Families of rows that turns and mirrors carry onto each other, the same ones carrying the whole set onto itself: the rest of each named row's family, in list order:
6 families of 3 rows:
q_298: [ 0.68  1.29  0.19 -1.66 -1.94 -1.81 -1.21 -1.88  1.18 -0.03  1.25 -0.24
  0.03  0.98 -2.81  1.49 -0.79  2.22 -0.07 -2.62  0.06  0.34  1.71 -0.51
 -0.52 -1.33 -1.39  0.17  0.71  0.48  0.91]
q_780: [ 1.10  1.86 -1.68 -1.65 -0.74 -0.89 -0.44  1.64  0.62  0.07  1.09 -0.36
  0.68 -1.26  0.68  1.97  0.61 -0.99 -1.43  1.75  0.11  2.06 -1.14  0.06
 -1.35  1.67 -1.44  0.65 -2.00  0.61  2.28]
q_342: [ 0.54 -0.33  1.93  0.46 -1.60 -1.14 -0.11 -2.77  1.07 -0.56  0.58 -0.84
 -1.37  1.05 -1.04  0.70 -1.09  1.81  0.50 -2.37  0.18 -0.80  1.40 -0.74
  0.04 -2.65  1.26 -1.49  2.15 -0.42 -0.22]
q_393: [-1.96 -1.57 -0.38  2.18  2.36  0.43  1.40  1.71 -1.86 -0.72 -0.90  0.25
  1.78 -0.59 -1.11 -0.64  1.70 -1.02 -0.69  2.41  0.47 -0.49 -0.59  1.61
 -0.85 -1.12 -0.70 -0.43  0.45 -1.18 -2.36]
q_816: [-0.45 -0.57 -0.35 -0.39 -1.25  0.59 -0.38  2.07  0.60  1.04  0.62  0.07
  1.13  0.00  2.86  1.75 -0.10 -0.70 -1.74  1.77 -1.39  0.15 -2.13 -1.46
  0.68  2.60  0.52  1.29 -0.40 -1.37  1.17]
q_5: [-1.08  0.91  1.49  0.25 -0.58  0.64  0.40 -1.35 -0.46 -0.30 -0.72 -0.37
 -0.85  1.44 -2.05  0.99 -1.75  0.80 -0.01 -1.95 -0.91 -1.06  1.72 -0.63
  0.98 -2.89 -0.89 -0.61  2.66 -2.08 -1.29]
q_842: [ 0.00  1.35 -0.70 -1.00 -1.02  0.89  0.14  0.60  1.24 -2.15  1.79 -0.13
  1.41  0.12  0.07  0.76 -1.02 -3.68 -1.65  1.28  0.52  2.58 -0.81 -0.60
  0.07  1.72  0.21  0.93 -0.98 -0.82  2.27]
q_351: [ 0.64  0.13 -1.37 -0.85 -2.53  0.00 -0.27  0.64  1.84  0.25  1.85 -0.45
 -0.20 -0.36  3.06  1.87 -0.24 -0.57 -1.68  1.61  0.28  1.15 -2.13 -0.52
 -0.09  1.51  0.57 -0.30 -0.34 -1.88  1.89]
q_156: [-0.27 -2.44  0.03  2.41  1.97 -0.65  1.05  1.57 -0.83 -0.33 -0.07 -0.50
  0.47 -1.23 -0.03  0.07  2.18 -0.94  0.92  1.91  1.12 -1.12 -1.23  1.40
 -2.09 -1.33  1.53 -1.25 -0.52  1.26 -1.47]
q_988: [-0.96 -1.45 -2.21 -1.28 -1.37  1.17 -0.05  0.66 -0.25 -0.63  0.52 -2.15
 -0.56 -1.44  1.98  0.30 -1.25  0.50 -2.22  1.35  1.26  1.74 -0.44  0.53
 -0.03  1.24 -0.14  0.94 -3.11 -1.84  1.77]
q_736: [-0.55 -2.57  1.47  2.74  2.25 -0.96  0.72  1.01 -2.10  0.40 -1.92  0.13
  1.17 -0.47 -0.93  0.00  1.22 -0.45  0.16  1.09 -0.46 -1.70 -0.38  0.63
 -0.41 -0.02  1.68 -0.45 -0.06  1.35 -1.89]
q_483: [-0.49  1.64 -0.98 -0.98 -1.75  1.10  0.64  0.07 -0.56  0.01  0.04 -0.03
  0.22 -0.25  1.95  1.37 -0.93 -0.92 -2.96  1.75 -1.14  1.35 -1.90 -0.75
  0.88  1.20 -1.32 -0.08 -0.07 -3.52  0.56]
q_213: [ 0.15  0.23 -0.22 -0.60 -1.97 -0.58 -0.96 -2.92 -0.45 -0.81 -0.39  1.22
 -0.37  1.51 -4.11  0.67 -2.35 -0.01 -0.72 -2.78  0.47 -0.84  0.66  0.21
  0.55 -0.77  0.55 -1.32  0.23  0.12  0.40]
q_790: [ 0.11 -0.51  0.47  0.40  2.02 -2.03  0.52  0.62 -1.00 -0.36  0.23  0.01
  1.54 -1.28 -2.64 -0.96  2.38  0.35  0.68  0.51  0.66  0.40  0.23  0.79
 -2.52 -1.83 -0.65 -0.30 -1.12  2.81 -1.35]
q_463: [-1.83 -1.45 -0.15 -0.01  1.37  1.11  0.25  1.49 -1.25 -0.91  0.40  1.46
  1.33 -0.50 -2.03 -2.14  1.38 -1.43  0.65  0.33  0.16 -0.87 -1.73 -0.50
 -2.22 -2.12  0.51  0.13 -1.57  2.00 -1.06]
q_224: [-0.49 -1.07  0.63 -1.74 -1.53  0.44  0.45 -2.31 -0.41  0.04  1.15 -3.02
 -1.36 -0.18 -1.02  0.30 -2.63  1.48  0.28 -2.89  0.37  0.67  1.98 -0.51
  1.18 -2.02  0.20 -0.23 -0.98 -1.15 -0.64]
q_895: [-1.10 -3.23 -0.23  0.42  2.07  0.42  0.89  2.02 -1.21  0.15 -0.55 -1.92
 -0.55 -1.38 -1.11 -1.63 -0.14 -0.33  0.66  0.51  1.92  0.58  1.54  2.10
 -0.16 -1.87  0.48 -0.65 -1.80  0.79 -1.41]
q_696: [-0.02 -0.44  2.85  0.49 -1.36 -1.08 -0.22 -2.04  0.89 -0.17  0.14 -0.61
  0.43  1.78 -0.74  0.86 -1.66  1.29 -0.53 -2.07 -1.09 -0.33  1.81 -1.61
  1.84 -0.37  1.14  0.25  2.59 -1.09 -0.11]

Same family as q_463: q_842, q_213
Same family as q_351: q_342, q_156
Same family as q_780: q_298, q_790

Families of rows that turns and mirrors carry onto each other, the same ones carrying the whole set onto itself: the rest of each named row's family, in list order:
5 families of 8 rows:
q_60: [-1.34 -3.13 -0.19 -0.29 -0.75 -0.41  0.87  1.17]
q_554: [-1.23 -3.23  0.13 -0.86 -2.33 -0.51 -0.17  1.51]
q_502: [-0.07  1.68  1.25  0.47 -2.99  0.09  1.17 -2.80]
q_540: [-0.96  1.12  1.86 -0.02 -3.74 -0.60  2.50 -2.66]
q_117: [-1.84 -2.44  0.11  0.04 -1.81 -1.46  0.92  1.95]
q_864: [-1.77  1.45  0.70  0.30 -2.65 -0.49  2.52 -2.73]
q_907: [-0.68  0.31  1.48 -0.57 -2.64  0.17  2.56 -3.48]
q_466: [ 0.65 -2.88  0.35 -0.14 -2.77 -0.84  0.43  1.93]
q_732: [ 0.61  0.66  1.16 -0.39 -3.08  0.74  1.83 -3.26]
q_974: [-2.26  1.55  1.52 -0.25 -2.92  0.00  2.55 -2.16]
q_697: [-0.39 -2.16 -0.25  0.62 -2.18 -1.18  0.36  2.37]
q_37: [ 0.32  1.46 -0.08  0.44 -2.55  0.50  1.88 -2.79]
q_139: [ 0.59  1.50  0.30 -0.02 -2.69  1.40  1.41 -2.33]
q_24: [-1.06 -3.15  0.03 -0.88 -2.29 -0.38 -0.35  1.39]
q_620: [-0.97  0.96  0.29 -0.20 -1.82  0.32  2.33 -3.30]
q_952: [-0.88 -3.02  0.10 -0.75 -2.58 -0.53 -0.38  1.66]
q_547: [-0.11  1.27  1.37  0.11 -2.26  0.58  1.31 -3.27]
q_632: [-0.83  1.58  2.01  0.66 -2.43  0.25  1.71 -2.69]
q_586: [ 0.53 -3.62  0.19 -0.67 -1.69 -0.31  0.62  1.04]
q_367: [ 0.57 -3.39  0.19 -0.69 -1.05 -0.31 -0.30  0.59]
q_634: [-1.58 -3.44  1.13 -0.95 -1.06 -1.31  0.64  0.60]
q_597: [-0.97 -2.58  0.35 -0.42 -2.63 -0.65 -0.15  2.22]
q_782: [-1.30 -2.54  1.41  0.00 -2.59 -2.19  0.25  1.89]
q_570: [-1.11  1.21  1.68  0.15 -2.36  0.07  1.58 -3.21]
q_789: [-0.96 -3.73  0.70 -0.83 -1.70 -0.94  1.20  1.09]
q_723: [ 0.71 -2.16  0.36  0.02 -2.65 -1.06 -0.59  1.76]
q_147: [-1.07 -3.03  0.22 -0.99 -2.45 -0.66 -0.26  1.68]
q_779: [-1.07  0.86  0.78 -0.70 -1.72  1.16  2.16 -3.06]
q_917: [-0.73  1.44  1.77  0.58 -2.06  0.49  1.73 -2.93]
q_161: [-0.57  1.93  0.34  0.73 -3.47 -0.41  1.95 -2.24]
q_435: [-0.32 -3.03  0.05 -0.53 -2.06 -0.01 -0.23  1.90]
q_54: [ 0.02 -2.69 -0.72  0.07 -1.28 -0.19  0.17  1.53]
q_278: [-1.09 -3.26  0.26 -0.83 -1.63  0.02  0.14  1.56]
q_831: [ 0.35  1.33  1.34  0.17 -4.12 -0.11  1.75 -2.43]
q_501: [-1.55 -3.03  0.60 -0.72 -2.08 -0.63  0.21  1.75]
q_930: [-0.99  1.77  1.80  0.40 -2.87 -0.24  1.53 -2.82]
q_684: [-0.60  2.21  0.88  0.36 -3.99  0.06  1.75 -1.57]
q_665: [-0.87 -3.13  1.08 -0.29 -2.75 -1.47  1.13  1.92]
q_573: [-0.62  1.63  1.98  0.71 -2.52  0.31  1.57 -2.53]
q_40: [-0.54  1.64  1.69  0.63 -2.40  0.58  1.57 -2.68]

Same family as q_37: q_864, q_466, q_620, q_586, q_789, q_161, q_665
Same family as q_278: q_502, q_547, q_597, q_570, q_435, q_501, q_930
Same family as q_60: q_540, q_117, q_907, q_732, q_697, q_54, q_831

